Named turns come first, each shown by rows before and after it. Which turns, in which order, take the first row of each pair that follows to the second? Write the first one first, as in the answered first pair.
turn gisi:
[  1  -4   3   2   3  -5 -11   9 -12  -4 -14   9   4  -2  -5  -4   0  -2
   6] -> [  0  -4   2   1   0 -10 -14   9  -6  -7 -12   5   2  -4  -4  -5   0  -1
   7]
[-4 -5 -3 12  5 -5 -6 -2 -5  0  0  0 -4  2 -7 -2 -3  9 -2] -> [ -5  -3  -4   4  -2 -10  -9  -1   6  -3   3  -6  -5  -2  -3  -3  -3   7
   1]
[ 5 -1  6 -7  1  4  6 -1  2  6 -2  6 -7  5 -1 -7  5 -7 -5] -> [ 5 -4  6  0  5  3  3 -2 -3  6 -2  7 -8  7 -4 -7  4 -4 -6]
turn nusar:
[  5   1   8   4  11  22  26   8 -12   8 -18   7   4   3  -3   8   8  -3
  -3] -> [-11   9  -4  18 -10 -27 -12  15  -6   1 -11  -1 -12  -4 -12  -1  -8  -2
   4]
[ -4  16  -1   8  12  -1   0   6  -3   3   8 -10   1  -3   2   4 -10   2
 -14] -> [ -3  15   0   4  12   2   2   5   3   1  10 -14   1  -4   4   4  -8   3
 -14]
[ -9  -1  -1  17   1 -18 -22  -1 -11  -3   3  -2  -6   5 -13  -2  -6   6
   0] -> [  1  -9   6 -11   8   9  -5  -7  19 -13   8 -18   0  -2   1   0   8  12
  -1]
[  3   8   5 -21 -10  13  19   6   4  -1  -1   9   8  -4  10   3   7 -15
   4] -> [ -4  14  -1  -1 -17 -10   4  11 -16   5  -4  19   3   0   0   1  -4 -19
   5]
turn kisu:
[  3 -10  -1  -9   3   0  -6  -6  23  -7  10 -22  -4  -7  -2  -4   8   6
   0] -> [  8  -5   2   5  10  19  16  -4 -17  14  -4   8   7   5  -8   4   8  -5
  -5]
[  3 -18   7  -2  25   1   5  -4   7   3  -2  -5  -4   3  -5   9   4   8
 -15] -> [  0 -14   4  10  22 -10  -2  -1  -8   8  -4   3  -6   6 -12   8  -2   6
 -14]
[ 18 -12   4 -18   1  -3   6 -10   5  -9  -4  -9  11  -3  -5   3  12  11
  -6] -> [ 14  -6   1   0  -1 -11   4  -5 -23   2 -11   9  12   4 -14   4   4   5
  -6]
[ 11  11   2 -12  -1  15  19  -4  -3   2  -5   7   6  -6   8  10  -7  -9
   4] -> [  1  17  -5   5 -12 -16  -5   1 -10   2  -3   7  -4  -7  -2   5 -19  -8
   7]
Pairs:
Each pair is two turns apart.
[ -5  -9   0  25  19  -4 -10  -3  -8  -9   2   9   4   5 -11  -3  -8   6
  -6] -> [ -6   2  -4  -6  -5 -13 -12   0  27 -17  10  -5   1  -9   3  -7  -7  -2
   5]
gisi, gisi
[ -8  -4   1  11  16   0 -19  11 -18   3 -13   3  -9  11   0   2 -12 -10
  -1] -> [ -2  -9   5 -15  18  15 -10   6  15  -9  -6 -16  -8   2  13   2  -1  -6
   1]
gisi, nusar
[  0 -12  -6  -2  15  -5 -20  -5  12 -17   8 -11 -12   6 -10  -4   0  16
  -1] -> [  9  -6   0  -6  18  26  12  -3 -14   2  -5  15   3  14  -7   4   4   1
  -3]
gisi, nusar
[  3 -11  -1 -20  -4  -3   3   5   9  -9   8  -5   3  -5  -1   1  -6   2
  -6] -> [ -2  -8  -4  -5  -7 -17  -7   9  -5  -6   7   1  -1  -2  -9  -1 -13   2
  -6]
nusar, kisu
[ -7   4   1  -3  -5 -14  -5   2  20  -6  -2 -13   2  -2   6  -5  -4   4
   4] -> [ -2  -2   7  11  13   9  12  -1  -9   5 -12   3  11  10   0   1   0   4
  -4]
kisu, gisi
[ -2   2  -2  19   0 -17 -10   1 -22   0  -2   2  -2   3 -13  -2 -12   0
   0] -> [ 10  -1   6   1   9  20  20  -3 -18   4  -6   6  11   5  -3   5   0  -3
  -2]
nusar, kisu
[  3   9  -2  15  -2   4  19   1 -34  25  -6  30   9  10  -7   5  -5 -12
   2] -> [ -9   3 -10  27  -8 -38 -23   1 -11   6   8   4 -11   2 -15  -5 -14   4
   4]
gisi, gisi
[  8   8   3  -3  -6 -18  -6  -3   0  -2   4  -5  -8 -12   8  -5  -4   3
  15] -> [ 10  11   5   5  -2  -9   4  -2 -20   8  -3   9  -3  -6   4  -2  -4  -2
  13]
kisu, nusar
[ 4 -2 -6 10 -2  1 10 -5 13 -3  4 -9  6 -7 -4 -3 13  0 -1] -> [ 5 -2 -5 12  0  5 14 -6  7 -1  2 -5  8 -5 -5 -1 14 -1 -2]
gisi, gisi
[-3 12  0  2 -5 14  7  3 -9  6 -8  1 -2  8 -1 -3 -2 -7  1] -> [ -8   9  -3   2  -7  -1 -10   2   8  -5  -1 -14 -10   3  -2  -8  -4   2
   2]
gisi, nusar
[  7   7  -4 -21  -4  25  16  -5  15   1  -8  -5   5   1  15   9  -1 -13
  15] -> [ -4  13 -12 -11 -19 -11 -12   1  19  -4  -3 -12  -7  -4   9   2 -12 -12
  20]
nusar, nusar
[  5  -4   1 -13   0   4   1   0   8  -1  -1  -9   1  -1   0   2   3   2
   6] -> [ 6 -7  3 -4  7 10  4 -1 -5  3 -5 -3  3  4 -4  4  3  3  3]
gisi, gisi
[  5   7  -3   4  -8  -4   4   7  -6   7  -5  14   3   2  -1   0   6 -13
   7] -> [  3   0  -3  -2  -7 -11  -8   4  17  -6   3  -5  -3  -4   1  -3   9  -3
   8]
gisi, kisu
[ -1  -4  -1   8   5  -2  -3   4  -6  -5  -5  -9  -9  -2 -11  -5   4  13
   0] -> [  0   3  -2  -9  -7   0   2   6   9  -6  -3 -13  -7  -8  -3  -5   6   7
   6]
gisi, gisi
[  1   9 -18 -10  -7   3   4   1  -4 -13 -11   8   8  -9  14  -5   6  -6
   5] -> [ -3   9 -21  -1  -9  -9  -7   2  -7 -13 -10   7   4  -9  10  -7   2  -4
   5]
gisi, nusar
[  3 -20  10   7   8  -1 -12  -8  13 -11   9 -12  -7 -10  -8   7   1  14
  -4] -> [  8 -13  13   9  10  19  10  -6 -14   6  -2  11   4  -2  -8  13   2   2
  -6]
gisi, nusar
[  5 -11   3   3  35  -4  -7 -15   5 -12   0 -18   0   1   4   2   0  19
 -17] -> [  0  -7  -1  15  30 -19 -17 -11  -6  -8  -1 -13  -3   2  -2   0  -7  18
 -16]
kisu, kisu
[ -4   7  -1  10 -14  -8  -8   2 -15   0   6  23   0  -2   7  -5 -12 -11
  -6] -> [  4   2   4 -16 -10  14   8  -3  11  -9   9  10   6  -8  20  -3  -1  -9
  -6]
kisu, gisi
[-10   2  13  13   7  15  10   5  -8   2  16   5   3  11  -2  -6  -5   9
   9] -> [-9 -1 14  5  7 14  6  3  8 -6 21 -7  0  7  2 -7 -2 13 11]
kisu, nusar
[  4   6   7   4  10  12  11  -2 -15  15  -6  16   7  11  -5   6   4  -6
 -11] -> [ -6   0   2  16   7 -21 -21  -2  -1   1   3  -2  -8   7 -11  -2  -3   7
 -10]
gisi, gisi
[ 10   1   6  -8  -9   5  15   1   8   8   1   3   3  -3   8  -3   3 -12
  -1] -> [  4   4   2   7 -13 -11   4   4  -6  11  -1  10  -1   0   0  -5  -5 -13
  -1]
kisu, gisi
[  1   2   3   4   8   1   1   0 -17 -10   1  18   3   6   1 -10  -6   2
   7] -> [  5  -2   6  -9  10  11   6  -2  -1 -16   4   9   5   2   7 -10   0   4
   7]
nusar, nusar
[ 17  11  -9 -17   0   8  16   7  -6  12   5   6   5  -2   3   6   4   3
  11] -> [ 10  16 -14  -6 -10 -14   0  11 -10  12   6   7  -2  -3  -2   2  -4   2
  14]
kisu, gisi
[-12  14  -7   3  -7 -11   0  12   3   9  -3  -7   8   3  10  -1   1 -25
  18] -> [ -7  12  -4   1  -1   4  13  11  -3  12  -7  -2  13   6  11   2   6 -26
  16]
kisu, nusar
[ -1   8   0 -14 -10  -6  -3   0  14  -2   4  -5  -3  -5   5  -3  -1  -2
   6] -> [ -4  11  -2   3 -10 -15  -8   3  -6   5   0   6  -5   0  -3  -3  -8  -4
   5]
nusar, kisu
[  4   9   4 -22 -13  18  18   4  13   3   2   4  10  -1  13  -1   3  -5
  11] -> [  2  -6   6  19  14  15   7   0 -22   8  -3  14   7  14  -7   1   0   9
   0]
gisi, gisi
